Each path below is one point turned by a fixed rotation once a step. After each direction that follows a path, write how fast that rotation turns it, in degrees per step (0 if it stays still).
Each turn is a multiple of 5 degrees from 10 to 175, or 0.
path 1
[-26.6  -1.9   6.4 -15.1 -47.6  35.9  35.8   0.3  40.1  -6.3  19.2   2.5
 -56.6  -5.5  -1.3  -6.3   0.2   4.1  25.1  26.2 -12.8  -3.4  17.7 -38.7
   2.2 -27.6 -25.3 -12.3  40.0 -26.6  29.6]
[-12.1  -3.8  10.2  19.2 -55.3   5.8  27.8  17.8  31.1 -36.4   8.3  20.2
 -49.6   6.0   0.5  -7.2  -9.1  24.2  19.0  15.4  -1.8  18.8  27.2 -60.9
 -23.9   5.0 -19.1 -16.9  26.7 -15.0  30.0]
[-24.4   5.6  30.7 -17.5 -39.2  49.2  32.1  26.8  41.8 -14.6  10.0  -6.5
 -44.0  17.3   7.8 -22.2 -10.5  -7.0   2.3  18.1 -11.5  21.4  32.3 -44.8
  -9.7   8.5  -9.0 -19.6  35.1 -20.9  11.7]
[-13.9  18.8   6.6  12.0 -37.1  13.2  48.2   9.9  13.3  -9.1  23.9   2.3
 -69.4  -4.7   6.4  -0.8 -25.6  20.9   0.0  13.8  -9.9  12.1  53.7 -36.5
 -12.5   3.1 -27.5 -25.7  34.9 -17.7   4.5]
[-12.2  15.2 -12.0 -13.5 -44.1  44.1  45.7  21.5  22.7 -29.6  12.0 -15.8
 -43.0  21.5   5.9  -2.7 -25.4  12.9  -5.6  16.8  -8.1  -3.2  22.2 -51.1
  -1.1  15.2 -23.7 -34.2  12.2  -4.7  38.0]
[ -3.6  30.3   0.7  -8.8 -40.0  26.8  33.4  15.9  12.9 -22.2 -12.7   7.7
 -56.0  37.9 -17.1  -6.9 -29.7   1.5  10.6   8.5  -4.1  21.8  62.1 -27.2
 -26.7   8.7 -30.4 -21.1  23.6  -4.8  10.8]
[ -5.0  22.4 -12.1 -34.2 -31.5  31.5  54.2  -5.0  25.4 -11.5   9.8 -16.4
 -56.2  12.6 -21.3  -5.3 -12.5  -7.6  21.3   9.5 -15.2 -13.9  40.3 -36.4
   7.8  -3.6 -33.1 -18.2  32.3 -19.1  18.7]
[ -7.9  11.5 -20.2  -2.2 -57.2  15.9  30.2   1.7  16.7 -26.3  -5.7  18.5
 -56.8  18.9 -19.0   7.9 -15.0  15.9  31.6  19.5  -1.8   1.2  31.2 -33.9
 -18.5 -19.3 -39.5 -16.0  18.3  -6.5  44.0]
[ -6.5   2.8  10.8 -27.2 -42.9  25.8  29.3   8.4  46.0 -34.2  -8.4   4.8
 -37.9  28.4 -24.6 -20.5   3.9 -13.4  32.6   9.9  -8.9   7.3  27.9 -56.7
  -8.5   6.0 -18.2  -5.7  32.9 -22.2  27.1]
[-25.0   2.9  17.9  -3.2 -47.8  22.4  29.3   1.0  30.8  -0.6  10.0  17.0
 -65.8  -2.2  -7.1  -6.4  -4.6   3.9  29.4  23.0  -9.2  14.6  41.9 -29.0
 -14.3 -28.2 -27.9  -5.4  45.9 -27.1  13.8]
[-14.6  -6.2   4.6   3.3 -48.7  14.6  40.7  11.4  38.8 -32.2  23.3   0.8
 -45.1  -6.5   3.1  -7.8  -1.5  18.3  17.1  15.2  -8.2  -1.6  14.1 -69.7
  -2.5   5.8 -17.5 -18.7  28.7 -22.4  33.4]
[-25.8   5.6  24.8   3.8 -51.9  41.5  19.6  30.5  31.5 -18.7  -0.2  13.4
 -48.7  22.9  10.0 -13.0 -19.8   9.9   1.2  23.8  -4.8  32.8  34.5 -38.0
 -26.8   1.5 -16.3 -21.5  26.9 -11.8  20.4]
[-10.7  18.6  15.7  -7.6 -26.7  19.6  53.5  12.7  25.0 -15.2  23.3 -12.2
 -57.8   2.7   1.9 -15.3 -18.2   3.4   0.8   5.7 -14.1   8.9  52.1 -50.8
  -3.0  21.3 -16.8 -22.1  39.4 -23.7  -2.7]
[-18.7  19.6 -12.7  -1.8 -48.1  42.5  42.6  15.7  12.1 -14.2  14.8  -5.2
 -60.5  11.3   9.2   6.5 -32.2  20.9  -3.9  23.2  -6.9   0.8  32.4 -29.6
  -8.5  -7.7 -32.3 -33.9  15.9  -4.7  31.4]
[  5.1  24.3  -7.8 -12.3 -38.0  19.3  42.0  16.6  19.3 -40.6  -7.7  -2.6
 -43.0  36.8 -18.6  -9.4 -22.8   3.6  11.2   1.4  -3.4   9.7  47.6 -51.7
 -16.9  27.6 -25.8 -23.4  17.2  -5.5  22.0]
[-14.4  26.5  -1.5 -32.2 -37.4  46.1  38.8   1.4  21.9  -2.4  -4.3  -4.5
 -58.8  25.3 -18.9  -5.5 -20.2 -12.6  20.0  18.1 -11.4   2.4  48.6 -15.9
  -6.3 -16.5 -33.9 -16.1  32.8 -15.4  14.4]
[ -0.1  12.8 -20.4  -5.4 -45.4   0.2  46.2  -9.0  21.4 -28.9   7.4   6.4
 -57.9   6.0 -25.3   3.8  -8.8  13.3  34.1   9.0  -7.2 -12.0  36.0 -49.9
  -5.9  -6.2 -36.0 -13.5  28.0 -17.1  32.2]
[-18.3   0.2   3.1 -21.9 -55.8  43.6  20.4  12.5  40.7 -29.5 -11.4  10.7
 -39.5  30.8 -13.7  -9.8  -3.9  -4.3  30.2  23.1  -4.2   8.6  16.2 -42.7
 -13.6 -14.0 -24.1  -9.7  24.4 -14.2  43.8]
[-11.7   3.5  23.1  -2.9 -39.3   4.3  32.2   1.7  35.2 -16.3   3.4  17.4
 -57.4   5.5 -17.6 -16.3   0.1  -1.9  33.0   9.7  -9.0  17.8  48.7 -47.5
 -18.3  -2.0 -21.6  -1.4  48.2 -29.4   5.6]
[-28.5  -3.5   9.2  -7.2 -49.1  37.2  38.9   9.1  37.9 -11.5  26.4  -1.1
 -54.4  -9.9  10.7  -6.3  -5.4  12.5  13.2  26.1 -11.9  -2.3  14.1 -48.4
   2.3 -15.2 -21.1 -19.7  35.1 -23.6  31.0]
[-12.6   4.3  13.6  18.9 -52.7  13.0  28.4  26.1  25.8 -34.5   5.9  16.2
 -48.5  13.7   6.4 -10.8 -17.7  23.6   5.7  14.7  -0.3  26.5  34.8 -57.6
 -27.1  13.7 -17.8 -22.6  23.1 -10.6  23.2]
[-20.6  15.5  21.7 -21.3 -32.5  50.5  40.8  23.7  33.7 -10.4  13.8 -14.5
 -49.2  18.4   6.0 -19.2 -17.8  -6.7  -4.1  14.9 -14.3  16.1  41.7 -40.3
  -5.1  13.8 -12.8 -23.3  33.5 -19.2   5.7]
Directions:
[  2.2  -5.5 -11.0   8.6 -10.7  -0.2  -5.4   7.4  -0.2 -16.3  -4.5   4.4
   9.2   6.3   3.7   4.7  -2.3  11.5  -2.1   2.6   5.5  -1.4 -15.3 -10.4
  -4.2   4.4  -0.4  -5.3 -14.0   8.7  20.6]
115
[ 12.5   1.1  -1.7   8.4   5.7 -26.1   7.6  -3.8  -1.5 -11.8   2.1   1.2
   0.8  -4.4  -7.9  -2.0   3.2   3.5   4.2 -11.8   0.7  -1.0   8.8 -16.2
  -1.5  17.8   1.6   2.5   3.0  -3.1  -7.2]
170
[ -7.2 -16.2  14.4   6.5  -6.0  -6.2  -8.9  -1.3  13.6  -0.1   3.6  11.1
   1.8 -11.3   3.1  -5.4  14.6   0.6  10.8   4.8   0.2   5.0 -11.1  -8.3
  -1.3  -9.5   6.4   9.3   9.1  -9.3   2.4]
40
